(in the rows, 128 means zero)
A: a few groups of rows, each row roughly a mix of its group's hidden directions; some rows fit no group
A (138 x 10)
[[128 164 183 136 113 111 148 120 128 140]
 [ 98  79 157 128 122 106 114 125 114 150]
 [131 112 114 110  93 147 125 128  80 158]
 [146 144 183 154 107 121 143 139 117 143]
 [149 137 121 133 165 118  82 108  98 123]
 [140 125 137 133 127 142 145  98 105  70]
 [128 169 149 153  90 116 132 135 161 136]
 [105 120 136 141 112  72 108 105 111 138]
 [119 101 149 135 115 156 115  91 122 170]
 [ 75 116 130 110 142 110 114 149  97 122]
 [130 104 106 101 107  88 153 139 152 108]
 [128  96 161 120 116  81 137 112 151 118]
 [137 149 105 183 119 152 100 122 133 134]
 [145 142  97 133 113 167 132 150  87 115]
 [108  92 102 126 169  99 125 135 115 106]
 [115 147 116 111 120 138 153 184 135 153]
 [155  97 134 132 146 138 103 110  79 135]
 [141 119  95 125 140 175 119 140  99  99]
 [156 123  79 164 113 136 104 113 132 122]
 [128 125 134 159 108 153 178 129 111 154]
 [129 147 179 123 121 132 147 171 143 137]
 [152 149 106 136 144 144 115  72 141 125]
 [144 128 155 136  90 123  97 103 164 114]
 [170 133 143 134 164 150 112  90 132 136]
 [177 136 143 109 111 172 124 120 126 116]
 [ 93 108 118 124 147 129 150 105 135  79]
 [162 142 131  96 112 164 154 111 109 144]
 [141 162 103 164  97 111 119  98 138 124]
 [122 123 143  82 133 128 146 147  94 163]
 [ 91 109 121 160 176 124 134 138 131 146]
 [148 175 144 127 123 157 161 147 142 118]
 [121  97 149 164 109  92 155 148 126 132]
 [109 122 168 107 123 135 157 137 167 154]
 [120  99 121  83 147 109 136  99 117 101]
 [122 135 112 114  98  89 161 123 118  91]
 [ 99 115 104  92 135 153 128 136 169 144]
 [141 128 133 170  95 148 115 139 117 170]
 [122 138 135 122  96 145 131 116 114 188]
 [138 157 140 125 114  76 136 153 153 142]
 [138 138 130 171  92 167 127 126 104 135]
 [130 184 158 118 139 154 136 151 120 131]
 [107  93 122  99 148 120 143 135  81 118]
 [126 181 116 110 144 118 124 101 161 118]
 [155  98 173 129 124 158 114 105 136 142]
 [113 137 151 142 161 162 149 160 157 131]
 [137 121 181 110 163 104 106 124 134 132]
 [164 141 124 142 100  82 135 155 112 123]
 [100 129 151 164 141 105 139 149 153 162]
 [104 134 102 149 103 131 141 106 177 136]
 [139 104 132 103 172 135 172 129 116 142]
 [147 150 142 155 119 159 167 128 130 164]
 [167 102 108 167 124 148 105 109 119 134]
 [118 137 160 124 102 156 136  77 120 138]
 [158 117 172 114 131 162 103 116 118 147]
 [128 132 135 127 156 182 126 143 107 161]
 [ 90 108 124 146 112 153 149  91 122 104]
 [115 105 168 106 141 126 154 150  89 131]
 [126 128  98 150  96 147 153  91 103 118]
 [104 104 155 129 117  94 161 137 145 160]
 [127 104 152  98 107  85 146 124 157 130]
 [151 140 137 113 131 101  92 118 178 125]
 [151 157 103 116 148 161 124 137 168 115]
 [139 129 179 145 108 156 147 151 140 146]
 [122 157  99 134 163  89 109 130 118 104]
 [105 104 109 155  94  95 146 129 146 107]
 [147 107 122 147 144  97 115 115 180 136]
 [ 96 147 137 139 131  83 105 136 164 119]
 [155 118  97 149 120  99 128 168 105 112]
 [130 124 139 137 104 159 136 179 162 134]
 [144 137 107  94  84 143 147 143 156 120]
 [153 128  96 101 118  98 136 108  90 113]
 [173 116 122 100 140 145 101 155 135 153]
 [ 93 131 103 151 180 112 128 127 134 141]
 [121 121 117 190 129 126 137 141 137  94]
 [108 117 123 129 102 102 150 167  89 117]
 [115 113  70 114 140 142 119  97 130 114]
 [ 75 122 120 148 139 109  96 149 113 122]
 [102 174 104 138 162 144 120 141 146 140]
 [ 99 135 113 179 133 149 128 148  99 115]
 [161  89 136 152 129 142 123  84 136 118]
 [163 131 134 121 176 107 128 116 118  94]
 [151 101 106 158  87 139 149 104 128 118]
 [136  90 125 114 151 185 136 130 128 130]
 [112 106 139 179 120 147 118 129 144 165]
 [151 142 118 144 108 115  87 115 166 103]
 [ 95 155 159 165 147 134 135 103 128 112]
 [129 157  89 119  89 118 118 144  98 111]
 [130 115 119 138 142 148 182 161 121 106]
 [134 144 137 113 161  86  95 134 100 115]
 [ 98 120  98 137  83 114 117 106 133 155]
 [122 167 144  91 151 151 122 144 126 160]
 [135 155 164 145 103 136 171 141 142 143]
 [177 147 126 138 119  98 122 166 116 123]
 [113 138 170 108 144 115 166 151 134 152]
 [138  71 109 139 143 106 149 112 144 128]
 [140 110 131 173  86 117 137 118  96 130]
 [133 106  99  92 155 143 119 117  91 108]
 [128 117 125 144 157 117 144 146 134  68]
 [141 123 133 113 188 108 119 133 159 129]
 [ 89 107 118 100 115 106  98 131 101 109]
 [106 159 159 108 128 145 145 106 168 138]
 [157 152 107  81 130 134 134 109  97 139]
 [139 182 151 143 101 118 155 143 132 123]
 [126 127 116 113  92 150 129 146 166 168]
 [122 163  85 121 134 114 117  91 148 113]
 [124 118 168 131 131  82 108 159 120 143]
 [ 86 129  97 155 126 133 114 112 144 164]
 [121 159 147  86 167 137 124 149 111 117]
 [110 116 105 103  95 123  84 112 103 124]
 [167 174 143 132 155 128 122 100 138 127]
 [129 154 109 102 119  74 133 132 122 100]
 [147 144 140 157  88 139 142 116 150 165]
 [163 117 127 161 126 101 110 148  90 143]
 [119 133  77 122 151 106 141  91 124 143]
 [158 122 119 120 114  92 121  81 138 103]
 [101 106 116 177 145 119 101 144 109 124]
 [117 105 138 107  99 129 138  75 103 136]
 [131 146 157 102 118  86 125 116 138 168]
 [107 156 136 100  94 146 151 110 161 129]
 [135 134 155 161 122 128 183 145 145 122]
 [122  97 166 109 139 164 150 156 121 138]
 [135 147 179 104 160 125 148 118 109 132]
 [123  79 147 164 110 135 137 112 156 127]
 [ 94 139  80 127 130 113 132 143  95 147]
 [ 82 114 112 121 137 111  91 140 102 110]
 [109 161 115 104 115 101 146 154 166 131]
 [ 99 173 135 106 102 126 142 124 155 152]
 [101 156 131 147 157 118  86 154 136 112]
 [133 141 130 141 136 101 103 156 119 182]
 [137 102  89 115 152 133 101 168 138 118]
 [112 118 121 127 146 111 144 103  97  76]
 [ 96 147 140 177 132 118 124 116  95 142]
 [ 92 127 127 153 139 138 148 157  92  98]
 [136 153 139  88 170 156 144 131 143 118]
 [113  78 112 152  97 147 129 110 111 138]
 [151 125 130 120 151 186 144 116 119 152]
 [109 120 134 182  88 131 139 120 127 147]
 [156 132 106  84 139 105 119 166 141 133]]
the two rows of each list that fit no group, in list order (the others fit one group, some only roughly)
  * Z901: [148 156 158 127  95 109 129 130 171 113]
  * Z827: [ 78  91 116 143 116 145 128 125 105 108]
  * Z151: [115 114 110 140  93  95 125  87 154 135]
  * Z900: [132 122 140  99 177  94 115 110 106 129]
  * Z956: [107 113 168 150 149 148 133 168 134 145]
  * Z65: [108 103 104 178 112 137 124 150 127 152]
  * Z104: [164 156 127 121 115 124 172 161 134 143]
  * Z771: [180 140 126  92 118 138 120 103 151 128]
  * Z98: [145 120 168 105  86 144 139 133 158 125]
  * Z349: [125 157 133 158 120 116  81 130 162 141]
  * Z364: [106 115 111  95 109 123 149 135 179 136]
  * Z253: [151 151 127 157 120  83 105 101 112 132]
 => Z827 Z104
  * Z832: [152 149 128 170  91 132 131 124 152  99]
  * Z557: [119 124  84 165 148 114 104  99 136 126]
  * Z642: [117 124  74 114 123 162 146 144 133 105]
  * Z59: [ 84 109 108 130 120 136 112 133  79 139]
  * Z644: [ 97 146 130 164  95 143 135 148  98 109]
  * Z205: [127 113 144 118 123 188 126  97 147 129]
  * Z408: [141 114 174 127  91 124 148 155 107 143]
  * Z9: [162 142 134 161 123 113 116  80 109 132]
  * Z905: [107 119 104 119 139 130 127 190 139 143]
  * Z89: [112 121  92 144 166 108 113 161 104 121]
 => Z408 Z905
  * Z452: [ 77 149 104 113 140 108 129 142 149 151]
  * Z791: [106 125 122 143  79 163 153 111 136 114]
  * Z623: [134 177 147 107 106 110 142 138 162 121]
  * Z444: [115  96 127 110 148 158 146  86 102 128]
  * Z807: [123 143 123 166  84  96 141 117 150 121]
  * Z377: [152 139 145  93 142 101  93 112  98 132]
  * Z130: [128 136 133 118 121 188 166 132 145 124]
  * Z539: [150 150 132 178 129 128 111 165 144 142]
  * Z86: [119 110 123 141 191 115 137 146 137 110]
  * Z49: [155 116 156  97 167 123 120 156 144 112]
 => Z807 Z49
  * Z949: [143 123 142 125 169  87 105  97 130 116]
  * Z567: [146 149 177 116 146 111 141 113 145 159]
  * Z895: [115 111 137 181 148 144  89 124 125 134]
  * Z665: [106 133  86 138 108 111 102 100 159 129]
  * Z945: [159 154 156 108 161 126 168 126 128 122]
  * Z554: [132 143 166 132 137  73 129 107 128 146]
  * Z502: [142 109 144 141  70 152 136 120 151 124]
  * Z593: [129 134 166 108 137  80 110 131 155 110]
  * Z932: [111 134 119 129 172 100 108 159 131 160]
  * Z522: [ 89 151 105 147 158  99 127 157 123 125]
  * Z434: [ 95 133 150 129 160 110 113 149 135 171]
  * Z404: [138 143 122 171 145 122  99 123 172 141]
  * Z181: [108 121 143 104 118  75 107 136 157 120]
  * Z676: [ 78 141 132 114 139 118 138  84 112 116]
 => Z567 Z945
  * Z823: [147 118 129 134 141 168 149  79 108 129]
  * Z783: [127 156 150 109  97 153 142 170 138 112]
  * Z231: [109 116 128 144 167 140 141 172  97 135]
  * Z183: [149 127  96 111 150  97 124 143 164 100]
  * Z209: [128 157 134 138 119 168 125 174 114 105]
  * Z224: [177 132 126 153 115 119 134  89 109 111]
  * Z655: [123 131 103 138 103 172 129 136 174 128]
  * Z848: [121  98 174 113 155 110 110 135 113 154]
  * Z507: [155 112 144 133 116  95 142 121 180 120]
  * Z724: [136  80 138 116 124 114 168 143  99 124]
 => Z183 Z224
  * Z705: [122 155 138 173 155 144 112 156 143 149]
  * Z742: [129 143 125 148  66 141 113 114 128 149]
  * Z133: [111 147 103 146  99 108 136  78 120 121]
  * Z756: [108 152  93 139  85 122 141  95 131 121]
  * Z392: [141 150 108 127  84 134 135 166 154 146]
  * Z100: [149 118 153 154 149 115  86 136 117  94]
  * Z409: [183 149 160 125 100 132 127 122 140 125]
  * Z810: [ 94 127 143 132  92  90  95 134 143 135]
  * Z144: [115 113 130 131 166 137  94 165 101 110]
  * Z29: [ 96 117  78 132 124 113 142 100 140 104]
 => Z144 Z29
  * Z17: [148 123 127 130  90 171 133 129 170 128]
  * Z350: [136 137 106 119 148 146  93 102  86 147]
  * Z312: [179 148 128 130 106 154 130 130 153 156]
  * Z103: [118  96  82 125 107  94 108 121 145 124]
  * Z247: [147 162 149 136 170 131 120 154 151 105]
  * Z398: [ 86 133 128 109 107 140 124 135  83 156]
  * Z245: [128 123 151  74 146 132 123  87 131 132]
  * Z374: [120 123 117 118 137 175 166 101 102 117]
  * Z467: [137 121 129 121 132 194 153 124 144 128]
  * Z496: [129 100 125 180 150 158 112 146 126 133]
 => Z312 Z103
